0: [ 0.4 -0.2  1.5  0.5 -0.3 -1.1 -0.1 -0.3]
1: [ 0.3  0.0  0.6  0.9  0.4  0.0  0.2 -0.7]
2: [ 0.0 -0.3 -0.6 -1.0  0.3  1.1 -1.8 -0.3]
3: [-0.7 -0.6 -0.6  0.4 -1.1  1.3  0.5  0.0]
4: [ 0.3  0.6  0.3  1.1  1.3 -0.3  0.9 -0.5]
5: [ 0.5 -0.5 -1.9  0.6 -1.9 -0.2  1.8 -0.3]
6: [-0.2  0.1  0.0 -2.5  1.2 -0.7 -1.8  0.5]
7: [-0.3 -0.7 -0.3 -0.7 -0.5  0.7  0.7 -0.2]
8: [ 1.0  0.4 -0.6 -4.4  1.0 -0.2 -0.5  1.0]
9: [ 0.1  0.2 -0.5 -0.4  1.0 -0.6  0.7  0.1]
10: [-0.9 -0.9 -0.1 -0.2  0.9 -1.0  0.7  0.2]
11: [ 1.4 -0.6  0.6 -2.3  1.7  0.7 -2.5 -0.9]
12: [-0.7  0.5  0.8  2.4  0.1  0.9  0.5 -0.3]
13: [-0.2 -0.3 -0.1 -0.7 -1.8 -2.5  2.1  1.2]
14: [ 0.7  0.6  0.1  0.7  1.3 -1.2 -0.6  0.1]
15: [-0.8 -0.2 -1.5  0.2  0.9 -1.3  0.9  0.0]
16: [ 0.3 -0.1 -0.3  0.2  1.1  0.4 -1.8 -0.6]
17: [ 1.0  0.3  2.6  0.5  2.6  0.1 -1.3 -0.4]
18: [ 0.6 -0.6 -0.1 -2.5  1.4 -0.5 -1.4 -0.1]
19: [-0.2 -1.1 -0.2 -1.8 -0.4 -0.9  1.0  0.2]
20: [ 0.7 -0.2 -0.7  0.0 -1.0  1.0 -1.1 -1.3]
21: [-1.0  0.4 -0.1 -1.1 -0.8 -1.6  1.1  1.2]
22: [-0.4  0.4  0.3 -1.2 -0.4 -0.7  0.5  1.0]
23: [-0.4 -0.9 -1.0 -0.6 -0.9 -0.7  1.2  0.0]
24: [ 0.4 -0.2  0.5 -1.7 -2.8  1.0 -1.7  0.8]
25: [ 0.6 -0.1 -0.3  0.0  1.3  0.1 -1.6 -0.9]
26: [ 0.5  0.0 -1.2  1.2  0.0  1.1 -0.5 -1.0]
27: [-1.2 -1.2  1.0  1.4  1.2 -1.2  1.5  0.1]
28: [-1.5 -0.1 -1.0  1.5  1.5  0.1  0.3 -0.2]
29: [-1.2 -0.6 -0.3 -0.8 -2.2 -1.0  1.8  1.3]
30: [-0.7 -1.9  0.2  0.0 -3.1 -1.1  3.0  0.5]
31: [ 1.2  0.6  0.9  1.6  0.9 -0.4 -0.7 -1.1]
32: [-0.9 -0.8 -1.3 -0.3  0.4 -0.6  1.7  0.2]
33: [-0.7 -1.1  0.1  0.8 -0.7 -2.2  2.4  0.5]
34: [-1.2  0.6 -0.1  1.7 -0.3  2.1 -0.5  0.0]
35: [ 0.9  0.4  0.0 -0.2 -1.3  0.6 -0.7 -0.1]
36: [ 0.5  2.1  0.4  0.1  2.7  1.4 -1.5  0.1]
37: [-1.0  0.5 -0.9  1.9 -1.7 -0.4  1.6  0.2]
38: [ 1.4  0.8  0.8 -0.8  0.1  2.8 -3.3 -0.8]
39: [ 0.5 -0.8 -0.5 -1.8 -2.1 -0.7 -0.4  0.1]
40: [-0.3 -0.9 -0.6 -2.7 -0.6 -2.2  0.7  0.8]
41: [-1.0 -0.5 -1.4  1.1 -1.6 -1.3  2.1  0.4]
42: [-0.8  0.5  0.5  0.4 -1.7  0.5 -0.5  0.5]
43: [ 0.2  0.0  0.2  1.0 -0.4  0.7  0.5  0.1]
44: [-0.9  0.1 -0.8 -0.4 -1.3 -2.2  2.3  1.1]
45: [ 0.9  1.5  1.0  0.2 -0.9  1.1 -0.3  0.4]

[ 0.1  2.0  0.1  0.2  2.7  1.5 -1.7 -0.1] -> 36
[ 0.2  0.6  0.1  1.1  1.0 -0.3  1.1 -0.4] -> 4
[ 0.5  0.0  0.4 -2.1 -2.7  0.8 -1.6  0.5] -> 24
[ 0.4 -0.1  0.2 -2.2 -2.7  0.9 -1.7  0.6] -> 24
[ 1.1  0.5  2.5  0.6  2.6  0.3 -1.5 -0.5] -> 17
[-0.6 -0.6 -1.1  1.7  1.4  0.5  0.2 -0.9] -> 28
[-0.7 -0.7 -1.1  1.7  1.5  0.2  0.4 -0.6] -> 28
[ 2.3  2.1  1.4 -2.7  0.2  2.7 -4.7  0.0] -> 38
[-0.7 -1.1  0.0  0.6 -0.8 -2.4  2.5  0.3] -> 33
[-0.4  0.9  0.0 -0.5 -0.2 -0.4 -0.2  0.6] -> 22
[ 0.2  2.0  0.2  0.0  2.9  1.3 -1.7 -0.3] -> 36
[ 0.1  1.9  0.3  0.5  2.7  1.5 -1.5 -0.1] -> 36
[ 0.3  0.6  0.1  1.1  0.9 -0.5  1.0 -0.3] -> 4
[-0.9 -1.1  0.0  0.5 -0.8 -2.2  2.3  0.4] -> 33
[-0.4  0.6  0.6  2.6  0.2  0.2  0.6 -0.4] -> 12
[-0.6  0.3  0.6  2.6  0.2  1.2  0.6 -0.3] -> 12
[ 0.9  0.4  2.5  0.7  2.6  0.4 -1.2 -0.5] -> 17
[ 0.4  0.0  0.3 -1.8 -2.7  0.7 -1.5  0.7] -> 24
[-0.7 -1.3 -0.6  0.5 -2.0  1.5  1.3  0.4] -> 3
[ 0.9  0.3  2.5  0.7  2.7  0.3 -1.2 -0.5] -> 17
[ 0.2 -0.1  0.3  1.0 -0.1  0.8  0.8 -0.1] -> 43
[ 1.1  0.3  2.3  0.3  2.6  0.4 -1.5 -0.5] -> 17
[-0.9  0.5  0.4  0.9 -0.1 -0.1  0.9  0.9] -> 43
[-0.9 -1.1 -0.1  0.6 -0.7 -2.3  2.4  0.4] -> 33
[-0.7 -1.1  0.0  0.4 -0.9 -2.4  2.3  0.5] -> 33
[-0.8 -1.0  0.0  0.5 -0.9 -2.2  2.3  0.6] -> 33
[ 0.0 -0.2 -0.6 -0.9  0.5  0.9 -1.6 -0.6] -> 2
[ 0.0 -0.1  0.1  1.0 -0.2  0.9  0.5  0.0] -> 43
[-0.7 -0.7 -1.1  1.4  1.3  0.5  0.3 -0.7] -> 28
[ 1.0  0.5  2.5  0.5  2.6  0.1 -1.3 -0.3] -> 17
[ 1.6  0.9  0.7 -0.7 -0.1  2.8 -3.1 -0.6] -> 38
[-0.3  0.4  0.8  0.8 -0.6 -1.5  0.7  0.4] -> 0
[ 0.2  2.0  0.3  0.1  2.5  1.4 -1.5  0.0] -> 36
[ 0.5  0.0  0.3 -2.1 -2.6  1.0 -1.6  0.5] -> 24
